Each named move below is a turn or a mirror, shown by a few rows before and after it. Which moves, in which order, take the first row of each later pair to the second? The first pair is answered.
buse:
[ 13  15 -15   8  -5  13  14  18]  ->  [  5  12 -20   8   0  15   2  19]
[-18  20  -2  -4 -22 -17 -16 -21]  ->  [-18  17   0  -4 -22 -15 -15 -21]
[ 20 -31  21  32  18  -9   4  -9]  ->  [ 12 -35  19  33  24 -16  -9  -8]
[ 20  -7 -20  22  -1  16   6  11]  ->  [ 28  -6 -19  24  -4  16   9   6]
gopoz:
[-47 -10  12 -13  20   1 -62   4]  ->  [-17 -29   8  34  -4  -8 -60 -36]
[ -8   3 -19  -1   4   9 -19   5]  ->  [  0  -1 -20   9  -5   8 -18  -3]
[ -5  -3  21  22 -28 -40  -8 -45]  ->  [-46  16  28 -36   1 -27  -9   6]
Rilu:
[ -4  10  26 -13   1  -8   4 -18]  ->  [  4  24  15  -1 -13   0  11 -25]
[-31   9  37 -26 -15 -40 -20 -10]  ->  [-12  36  16  -5 -46 -26   4 -26]
[-28  24 -24   7 -36   8 -37 -30]  ->  [-35  13 -32  10 -23   9 -51 -16]
[-36  -8  29 -17   6   0 -11   8]  ->  [-25   9  30 -16 -15 -13   8  -2]
Pairs:
Each pair is 2 to 3 moves apart.
[ 40  19 -37  38 -44  18  22 -13]  ->  [-16 -37  26 -21  45 -15 -35  31]
Rilu, Rilu, Rilu
[  2 -19  -7  19  38   8  -2  27]  ->  [  6  10  18  10  -5 -25  34  -7]
Rilu, Rilu, Rilu
[-20  11  -3 -25  11   3   5  14]  ->  [  7 -22 -12  22  13   4 -11  -7]
gopoz, Rilu, Rilu
[  3 -20  11  15   5 -15 -22 -43]  ->  [ -5  29  15 -14 -22 -16  12 -30]
gopoz, Rilu, Rilu
[-43   4   1 -16  27  -1 -68 -14]  ->  [-11  22   8  14 -23 -27 -37 -65]
Rilu, gopoz, Rilu
[-20   4   5 -26  31   5 -10  11]  ->  [ 14  -2 -12  22 -12  -4   7 -35]
Rilu, gopoz, Rilu
[-42  11 -35 -27   9  26 -46  32]  ->  [ -5   7   8  17 -52 -34 -12 -55]
Rilu, Rilu, gopoz
[ -8 -38  39 -12  52 -16  -6  28]  ->  [ -2  26  44 -33  -7 -30  50  14]
Rilu, Rilu, gopoz
[-49  28  -9 -39  -3  10 -25  17]  ->  [-44   9 -26 -18  15  20 -43  24]
gopoz, Rilu, gopoz
[-11  -8  28  -6  10 -15  -2  -5]  ->  [-15  12  19 -21   9  -6   4   3]
gopoz, Rilu, gopoz
[-19   6 -13   2 -20  -6  22 -17]  ->  [-28 -16 -15   0  17   8  -8   3]
Rilu, Rilu, Rilu
[-20 -24  29   2 -11 -27 -22  -8]  ->  [-19  15  24  -9 -42 -20  11  -6]
Rilu, gopoz, Rilu
[ 16 -53  -5  31  12  16  -7 -16]  ->  [-15   0  44 -31  -7 -18  35 -10]
gopoz, Rilu, Rilu
[-12   1  36 -18  14   1  26  18]  ->  [ 15  12   2  18 -16  18  33  -7]
Rilu, gopoz, Rilu
